Turns, then the turns between two rows, first turn first; the first pair answered
turn Tiz:
[ -6 -18  21  -2   3   5   9   0  10   6  16   0   2  -8 -14  -2 -26 -15
   1  13   3  12  -6  24   0  10 -13 -20]  ->  [  3   3  -2   5  -2   1   8 -11   7  16  28  12  -1   1 -21  -9  -7 -13
   4  -9  -9  11 -10  29   6   7  -7 -14]
[  4  -2 -12   1  -4   3   1  -4   1  -7   0 -12 -14   6   9   7  -1 -14
  -7  15   3   2  -4  -2   2   2   0  -3]  ->  [  7   2 -19   3  -6   0   1  -8   0  -4   5  -4 -11   9   9   7   5 -10
  -8   6   1  -4  -6  -2  -3   5   5   0]
[  1   3  -7  -1   2   3   4   5  -3  -3  16  -1 -13   9  10   0   5  -7
   4   2  -6  -1  -9  -6  -2   1   8   3]  ->  [ -1  -4  -5   0   2   2   6   5  -4  -5  11   0 -12   9  16   5   2  -3
   1   3   3  -2  -4 -11  -8   8  12   5]
turn Fur:
[ -7 -13   1  -4  12  -3  -1  -3   3   5   0 -10  -5  -3   2   7 -10  -4
 -15  -6  -7  -1   5 -15  -3 -10  15  -1]  ->  [ -2 -10   2  -5  13  -2  -5  -5   5   7   3 -12  -6  -3  -2   4  -5  -2
 -15  -6 -11   1   5 -14   1 -13  13  -2]
[ 10  15 -20  -1  -4  16  -2 -19  20  -1  16   5  -2   6   1 -16   6 -17
   2 -15  12   2 -10 -13 -10  -3 -10  -7]  ->  [  4   8 -17  -1  -6  14   5 -19  12  -4   9  12  -1   3   4 -16   9 -21
  -4 -10  21  -1  -9 -11 -13  -3  -5  -7]
[  2   2 -14   3  -1   0  -5 -22  -3 -15 -16  -6  -9  17 -14  12  -5   7
   1  25  15 -19  13  -2 -29   6  -8 -11]  ->  [ 10  14 -16   0  -3   1 -11 -20   1  -7 -10 -17 -14  21 -18   9  -5   6
   4  26   4 -14   9  -1 -21   2 -14 -11]
turn sezu:
[  0  18 -19   6  -8   4   0  -5  -2   8  10  19   1   6  -9 -13  14   7
   7 -27 -17  -2   0   9   6   0   5   4]  ->  [-12   3 -22  10 -14   8  12 -13 -14  -6   0  27  -4   1  -2 -13  19  -6
   7  -7   5 -13  -3  10   3   1  -1  -1]
[ 11   5   1  -6   2   5 -13   2  10  -2   5 -17  -5   5  -1   6  -7   7
   7  15   0  -1   6  -8  -4   3 -10   4]  ->  [ 12  14  -3  -3   2   5 -14   0   9   7  12  -9  -1   4  -7   2  -5  10
   7  -4 -13   2   2  -3   2   0  -3   3]
[ 11  11 -27   0 -13  -2   2 -22 -16  -3   7   4 -11   7   2 -10  30 -27
  -6   4   5  -8 -15   0   1  -5   7   1]  ->  [  9   0 -20  -3  -9   2   0 -17 -14  -9   0 -10 -12   4   8  -4  23 -29
  -5  27  18 -13 -10  -7  -5  -2   0   0]
[  4  10   3 -13  18  18  -2   6  -5   3   3 -14   1  17   4  -6  -9   2
  12  -8 -16  -2  10  -9 -22  13  14  15]  ->  [  1  13  -3  -8  15  16   4   1  -9   6   5  -1   3  17   4 -12   0   2
  12 -20 -20  -3   4  -4 -18   8  15  15]

(2 to 3 turns a pair)
[  2   5  -9   5 -11  21  25  -9   0  20  -5  30  -2  -3 -16  -5   1 -11
  -7 -19 -17  10   7  18  19 -11 -17  -3]  ->  [ -5 -27  11   0  -4  24  24  -4   3   4 -20   7   0  -7  -4  10 -20  -4
  -8  23  15  -1  26  -5  -5   4 -21  -1] : Fur, sezu, sezu
[  1  -3  12  -1  11 -15   7  -6  -4 -16   0   2   1 -15   9   2  -1 -15
 -13   7   1   4 -21  -5   4 -20   7   5]  ->  [  3  -1   5  -2   8 -12   5  -9  -5 -16   1   3  -1 -12  10   3   6 -20
 -13  10   4   1 -23  -5   3 -18   5   5] : Tiz, sezu
[-10  -8  15  -3  -4 -17  20 -10   6   1 -13 -16  33   2  -7   8   2  -5
 -10  10  19 -13  13   8  18   2   1  -7]  ->  [ -4   7  12  -4  -4 -19  14  -7  10  10  -5 -10  36   5 -14   3   5   0
 -13 -13   1  -5  11  14  25   0   6  -3] : sezu, sezu, sezu
[  2 -18  -3   6  -5   6  -1  -5  -2  -7  -6 -11  -5  -3   2  13 -16   1
   8  35  18 -10  14  -2  -2   7 -13  -1]  ->  [ 19  10   1   0   3   0 -18   7  10  14  12 -14   7   5  -9   8 -21  21
   4  -6 -17   5  15   4   9   4  -2   7] : sezu, sezu
[ -6  12   2  10  -7  18  16   6  -7 -12  15  -3  -7   1  11 -18  -9  -9
   6 -12  -9  14  -9   5   8 -11  -6 -12]  ->  [ -7   2   6   8  -4  20  17   8  -9 -18   8 -13  -8  -3  13 -13 -13 -10
   6   4  -2  12  -3   0   3  -8 -11 -15] : sezu, sezu
[-18 -16  11  11  -2   6   6   1  -2  -4  -5  13   4  -6 -11  -3 -10  -2
   4   2   1   1   1   4   5  -2  -9  -7]  ->  [-11 -16   9   9  -3   7   3   1   2  -5  -3   0  -4  -2 -11  -1 -10  -6
   7  13   3   2   2   0   8  -6 -19  -9] : Tiz, sezu, sezu
[ 23  11   5 -11  -2   1 -12   0  11  -6  -3 -15  -2   8   9   7   0  -5
  -7   8 -12   2   0   6  13   2   0  -1]  ->  [ 15  14  -6  -4  -6   2  -5  -6   3  -2   1   3  -1   5   7  -2  14 -12
  -9  -4 -15   1  -7  14  19  -2   4  -5] : sezu, sezu
[-13 -12   7   3  -6  -1  14  -3  -3 -10  -5   8   2   0   1  -3   2  -3
  -3   1   6  -3  -1   7  -1   0  -5  -1]  ->  [-10 -12   2   1  -7   1  11  -5  -1 -13  -4   6  -2   0   1  -3   5  -5
  -1   8  10  -7  -2   7  -1   1  -5   1] : Tiz, Tiz, sezu
[ -9 -19  14  -3   6  -2  13   8  18   5  -1  -5   1 -10  -2  -7  -7   4
   8  11   0   1  -7   1   1  -9  -8 -10]  ->  [ -7 -14  -5   1  -4   1  14  -5  10   3   3   3 -10  -8   0 -11  10  -4
   9  15   5  -8 -12   3   4 -11 -11  -9] : Tiz, sezu, sezu
[ -6  10 -24   1 -18  -2  -1 -20   0  -1  -3  12  14  15  -4  -8  10   7
   7 -20   3 -13   3   2 -15  10   6   6]  ->  [ -7  -7 -18  -3 -16   0  -3 -19   3 -10 -13  -5  11  15   0  -1   0   4
   7   7  20 -20   8  -6 -21  12   0   5] : sezu, sezu
[ 18  10  -9 -12  -2 -18  -4  -4 -10   5  -3  10  -4   2  23  -2  28 -16
 -12  -8  -2  11 -17  -4   2  -8  26   4]  ->  [ 14  -5  -4 -12  -3 -13  -1  -4  -7  -7 -10  -3  -8  -2  28   4  20 -20
 -11  19  13   6 -12 -12  -3  -6  17   1] : sezu, sezu
[-24  -4  -4  13  -2   0  17   1  -9  -2 -14  16   8   1  -3  -7  -4  -4
   1 -11   2  -9  -7  12 -10   4   6  -4]  ->  [-10  -4  13   0   9  -2  -1  15   9   3 -12 -12  11   6  -5   5 -26  10
   4  -1  -5  -5   3  -1 -12   8   2  -1] : sezu, sezu, sezu
[ 18  17 -32  -7  -2 -14  -5  -6   7  16  17  -9   7  12  -5   0   4  -2
  -1  14  -4  15 -13  -4  -9  -6  10   1]  ->  [ 17  10 -10 -12   5 -13  -8   9  17  16  12 -21  11   9  -3   2 -15   2
   0  17 -10  26 -11  -3  -1  -9   5  -5] : Tiz, Tiz, sezu
[-10 -10   2   4   1   0  11  -8  -9  -5 -12  14   2  -7   1  -4   7 -12
   1   7  12  -2  -5   2   4  -7 -11 -10]  ->  [ -4 -10   4   0   2   2   6  -3  -3  -8 -11   2  -3  -4   2  -1   1 -13
   4  20  14  -1  -3  -3   1  -7 -15 -10] : Tiz, sezu
[  5   7   8  -6  -7  -3  -5  -1   8   1   7  -9  -6   9 -11   3  -9   9
  -9   0   2  -9  12   4 -10  -1   2  -4]  ->  [ -6   4  -1   1 -13  -2   4  -9  -1  -4   7   7  -8   7  -7  -2   7   2
  -9  -3   8 -12   7   8  -9  -2   1  -7] : sezu, sezu, sezu
[  2 -18  -3   0   3  -2   6 -10  -9 -12  -8  -7 -13  -9  15   8   4 -17
  -5  33  20   1  -4  -6  -3  -8   4   0]  ->  [ 16   2 -18  -1   3 -12  -4 -12  -3   4   6  -2   1   5   9   7  10   9
 -13   3   7  -4   8 -12 -20   8  25  21] : sezu, Tiz, Tiz
[ -4  -4 -12   9  -2   1   1  -8   1   5   9   6   5   5  -2  -6   3   7
  -6 -11  -1   1   2  -9  -4   6   8  13]  ->  [ -7 -13  -9   7  -4   5   5  -8   0  -3   4   4   2   2   1  -2   1   4
  -5   1   8  -4   4 -11  -9   6   6  12] : sezu, sezu
[-10 -12   1   9  -4  -9  -1  -1   2  -7  -8   3  20   3   7   3  -1  28
  -2 -10  21 -23  19 -14 -36  19  16  19]  ->  [ 13  22  -1   6  -5  -5 -21   6  14  13  11  -8  16  15 -10  -6  -3  31
   4 -39 -20  -7   9  -5  -7   5   9  13] : Fur, Tiz, sezu
[ 14   7 -24  11  -5 -12 -10   2  -6   8  12   5  -6  -2  12   4  23 -42
  -3   9  -8  28 -26   5  13 -22  17   8]  ->  [ 10 -16  -1   5   2  -9 -12  10   3  -4  -3 -20  -5 -10  21  15  -2 -38
  -4  37   9  26 -17  -6   4 -18   9   4] : Tiz, sezu, Tiz
[ 18  10 -19  11   6  25  -6 -11   6  15   4   8  23  14  -5  13  -5  19
 -10 -20 -15  -9   9   1  -1  17   1   9]  ->  [ -3 -24   9   9  11  29   7  -3   4  -5 -19   2  21  -3   6  19 -22   9
 -11  12  12  -8   9  -3  -5  17  -8  -6] : sezu, Tiz
[  5  -6  26 -11   7   4   2   3   1  -4  -1 -14 -11  -6   2  -3 -13  -7
  -5  20  18   9   8 -21 -19  -4  -2 -15]  ->  [ 22  25  -3  -9   0   3  -7  -8   3  13  18  -8 -18   8  -8 -11   9  -7
  -1  -6 -10  11   0 -13  -5 -11   0 -10] : Fur, Fur, Tiz
[ 26  15  -7 -10  -1 -11   5 -10  19 -10  -4   8   6  14   5   8   7   8
  -8 -10  -3  -7   0   6  -4   5  31  12]  ->  [ 16   4 -11  -5  -7 -10  16 -18  11 -21 -11  14   1  10   8   6  15   2
 -10   1  12 -13  -3   7  -8   4  26   9] : sezu, sezu
[-21  -7   4   5   3   0  22  -9 -16 -16  -6  31  13 -10   4  -1  13  -7
  -4 -11  23 -15 -11 -10  -3   2  15 -10]  ->  [ -5 -14  26  -9  16   1   3   6   6 -14  -8 -10  15  -6   7  16 -19   7
  -4  15  19  -9   4 -27 -12  11   9  -1] : sezu, sezu
[-12  11  -2   4 -10  -9   2   4  -3   0 -11  28 -10   0 -27 -23  13 -14
 -12   1   6  -1 -13  -1  19  -5  -1  -3]  ->  [  3  21 -11   0  -9  -5  -8   3   6   2  -5   9 -18   7 -27 -21  14 -14
  -7  13   6  -2 -13  -7  17  -5  -6  -1] : sezu, sezu, Tiz
[ -4   9 -17   9 -10   9   0 -15  -4  -1   6  -1  -5   3 -12  -2   8 -11
  11   6   1  -2 -11  10   7  -8 -16  -8]  ->  [ -2   0 -19   7  -7   9  -1 -16  -3  -7   1  -8   0   5  -8   7  -1  -3
  11  20  16 -13   1  -4 -11   6 -13   0] : sezu, Tiz, sezu
[ 15   7 -16 -12  -4  -9 -14   2   2  10   5 -10  -5   6   9   4   3  -3
  -2  -2  -5  10   1  -7  -5   3  11   7]  ->  [  8  -7   1 -16   4 -10 -11  13   3   5  -3 -15   2  -1  11   8 -10  -1
  -6   5   1  12   7  -9  -8   4  10   5] : Tiz, sezu, Tiz
[-17 -19  17   3   2   9  13  -1 -23  -8  -9  15  10  -4   3   8   5   2
  -8  -2  10   0  -8   1   0  -5  12   7]  ->  [ -6 -19  27  -4   8   7   1   9 -11  -3 -11  -6  11  -1   3  15 -10  12
  -9   1   4   5  -3  -7   0   0  11  10] : sezu, sezu
[-12 -12 -20   7 -14  14  13 -12 -15 -14 -10   0  -3   2 -11   4   8  -1
  15  19  15 -13  -8   7  -8   4 -10  -6]  ->  [ 11  10  -5  -1  -1   6 -13   5   9   9   7 -24   6  11 -21   8 -11  25
  13  -7 -21   3   2   4  -2   6  -3   4] : sezu, sezu, sezu
[-24  -5   8   8   1  -4  11   7  -5   1  -4  21  13  -2  -8  -6  -3   9
  -9 -20   2  -1   8  12  -8   9  10  -2]  ->  [-26 -17  15   7   2   0   9   7  -4  -7 -11   9  11  -7  -1   0  -8   5
  -8   3  14  -5  10   6 -15  11   4  -2] : sezu, sezu
[-21  -7   1   2   2   3 -14  -9   3  -5  10   7  -3   8  -2 -11   9  -4
 -14 -14  -2  -7 -14  14   7  -9   5 -21]  ->  [-17 -13  16  -5   9   5 -21  -1  14  -7   3 -16  -3   7   2  -1  -6   3
 -10   5   6  -8  -5   2  -1  -3   1 -19] : sezu, sezu, sezu
[ -2   9 -29   5   1   9   8  -5  10 -13 -16 -20   0  14  -1   7 -10  13
  10  23  19 -30  15 -10  -7  16 -19   0]  ->  [ 11  30 -28   2   4   4  -6   3  21   6  -2 -18   8  20 -10   3 -13  25
   7 -11 -11 -20  15  -5   3  13 -13   6] : sezu, sezu
[ -2  -1  -7   6  -2   3  13  -9  -5 -11   0  19   2   2   5  -4   6  -4
   0   2   7   0   2   2   1  -2   3   2]  ->  [  3 -10   7   0   2   3   7   1   4 -12  -5   0   1  -2   7   2  -9  -3
   2  15  10   4   5  -4   1  -2  -5  -1] : Tiz, sezu
[-19 -11  29   0   5  -6  12  20   9 -19  -3 -15  -3 -12  -6   0  -9 -11
  -5  10 -13  -1   6 -12  15 -17   4  -6]  ->  [-19  -8  29  -1   5  -8  13  23   8 -14  -4  -7   1 -10  -6  -4  -9  -8
  -5   3 -19   1   3  -9  16 -18  11  -5] : sezu, Fur
[  0  -5  13  -5  -9   3 -12  -9   5   0 -20 -18   8  -3  -3  10   2   3
   1  14  -2  -9 -11 -10 -24  15  -3   0]  ->  [  5  13   8  -2  -9  -3 -16 -10   6  11  -9  -6  13   2  -9   4   8  10
  -1 -16 -23  -4 -18  -1 -16  11   4   5] : sezu, sezu
[-28  -2   3   1   0 -20  18 -21   1  -3   4  19  12   0  31   5   7 -11
   5  -8   2   5 -27  -7   4  -4   9  -3]  ->  [-25 -13  17  -8   7 -17   8  -9  11  -9  -3   0   7  -2  35  11 -10  -9
   6  12   6   9 -22 -13   5  -6  -1  -8] : Tiz, sezu
